In the rows, zero is written as 100.
Each named turn below is shown by a few rows before and after it. Which turns, in which order, take the first row of each later pair to the second? The first pair is answered.
luzet:
[ 92,  94, 106, 100,  99,  91, 120,  95,  93, 101, 110, 105,  98, 100, 107,
  84,  90,  95, 101,  90,  99, 104,  97,  74] => [100, 100, 106,  86,  96,  97,  97,  91, 101,  85, 100, 101, 101, 107,  87,
 111,  85,  95, 109, 109, 106, 102,  93,  77]
[109, 124,  92, 108, 100,  90, 131, 137,  91,  86,  66, 122,  96,  90, 106,
 103, 104,  90,  98,  67,  92,  97, 121, 100] => [ 92,  94,  83, 121,  74,  89,  92,  85,  79,  85, 121, 105, 118,  74,  98,
  79,  81,  93,  94,  69, 116,  93, 118,  72]
[126,  79,  73,  98, 104,  89,  86, 109, 112, 104, 106, 117,  87, 114, 114,
 111, 102,  77, 131, 103,  97, 101, 118, 101] => [122,  77,  75, 103, 104,  87,  95, 108, 107, 109, 112, 118,  85, 111, 120,
 101, 103,  78, 126,  94,  97, 102, 117,  97]
[104,  92,  96, 103, 121,  86,  88,  80,  76,  95,  89, 111, 101, 107,  77,
 119, 109,  85,  91, 130,  96, 104,  86,  89] => [103,  96, 100, 114, 131,  81, 116, 100,  75, 107,  82, 118,  94, 106,  97,
 104, 119,  84,  83, 111,  84, 105,  91,  92]
sino:
[ 82,  97, 108, 106,  89, 111,  99,  82,  89, 102, 103,  86, 116,  90,  97,
  93,  90, 116,  94, 105, 111,  91,  91, 102] => [101,  92,  90,  92,  89, 100,  74,  84, 111,  97, 109,  93, 101, 102,  85,
 112,  87,  88, 118, 108, 109,  95,  99,  93]
[109,  97,  97,  88, 111, 112, 127, 123,  89, 113, 122, 116,  88, 118, 128,
 107, 112,  72,  96, 106,  98, 123, 118,  87] => [ 91, 103, 116, 101, 108, 132, 133, 108,  69, 109, 119,  97, 109, 104, 128,
  96, 106, 103,  76, 116, 111, 114, 105,  96]
[ 92, 106, 106,  85,  97, 104,  98, 109, 110,  94,  77, 115, 100, 104, 105,
 103,  99, 112,  94, 111,  94,  94,  90, 111] => [ 94, 106, 103,  82,  98, 100,  95, 110, 113,  91,  78, 116,  96, 107, 105,
 106,  96, 108,  97, 111,  92,  96,  94, 108]
[ 98, 100,  92, 104, 110,  96,  99,  87, 125,  94, 102, 106,  85, 110, 103,
  93, 102,  99, 104, 102, 103,  97,  98, 101] => [ 93, 101,  97, 112, 111,  99, 108,  88, 121,  98, 102, 105,  86, 107, 110,
  86, 104, 108,  98,  98, 102,  98,  98, 104]
Bal:
[101, 104,  83,  88, 102,  79, 113, 102,  98,  94, 100, 101,  89,  90, 107,
  81, 107, 106,  86, 116,  87, 109, 100,  95] => [102, 109,  87,  86, 102,  82, 114, 103,  96,  90,  92, 101,  90,  92, 105,
  86, 109, 109,  86, 122,  87, 108,  97, 100]
[115,  92,  89,  99, 118,  96, 101, 116, 133, 102, 106, 103,  68, 112,  92,
 135, 108,  93, 101,  99,  97, 110, 113,  88] => [115,  92,  90,  97, 116,  98,  94, 112, 134,  98, 110, 101,  71, 111,  88,
 139, 104,  94, 105, 102,  98, 109, 114,  86]
[109, 100, 100,  95, 111,  91,  93, 112, 113,  91,  81, 109,  77,  98,  79,
 121,  90,  85, 113, 118,  96, 111, 100, 105] => [108,  92,  96,  96, 106,  93,  82, 101, 113,  91,  94, 104,  81,  99,  76,
 119,  86,  83, 116, 118, 101, 114,  99,  99]
Pairs:
Each pair is two turns apart.
[111,  99,  93,  87, 111,  89, 100, 111, 120, 111, 105, 116,  91, 110, 109,
 109, 106,  76, 115,  88,  95, 101, 104,  92] => [ 90,  92, 103, 110, 106,  96, 115,  96,  98, 121, 118, 103, 106,  94, 123,
  79, 105,  98,  90,  82, 100,  97,  95,  90] => luzet sino
[101,  93,  90,  98, 109,  99,  87, 120, 113,  98, 100,  90,  84, 103,  99,
 109,  96,  90, 107, 105, 104,  92,  99,  90] => [ 97, 101, 101, 104, 111, 104, 106, 130, 108, 100,  85,  90,  85, 102, 105,
 105, 103, 102,  97, 101, 100,  91,  96,  99] => sino Bal
[100,  91,  91, 117, 100,  82, 118, 110, 105, 120, 107, 109,  95, 102, 106,
  82,  97,  85, 121,  75,  96, 100, 113, 104] => [ 88, 109, 114, 117, 101, 110, 124, 103,  89, 107,  79,  96, 114,  91,  97,
  92,  95, 121, 105, 100, 106,  90,  95, 125] => Bal sino
[ 96, 100, 122, 100,  89, 100, 109,  89,  87, 107, 106,  87,  90,  85, 128,
 106,  98, 115,  85, 106,  94,  93,  99,  91] => [112,  95, 108,  85,  90,  85,  91,  94, 109, 104, 111,  99,  77,  98, 120,
 121,  99,  88, 108, 103,  89,  99, 108,  83] => sino sino
[ 90, 104, 119, 113,  93, 106, 117,  99,  80, 104, 105, 102, 102,  90, 113,
  83,  90, 114,  79,  91, 103, 110, 102,  96] => [ 94,  94, 110, 106,  83, 106,  86,  79,  85,  93, 117,  97, 108,  91,  93,
  96,  80, 108,  92, 107, 117, 107, 101,  88] => luzet Bal
[ 98, 117, 116, 113,  97, 105, 132,  91,  85,  92,  71,  91,  92, 106, 107,
  96, 121, 119,  81,  87,  99, 104,  84, 109] => [101, 101, 102, 101,  81, 103,  82,  57,  92,  78, 100,  80, 103, 107,  81,
 108, 100, 108, 100, 104, 121, 106,  83,  88] => sino Bal
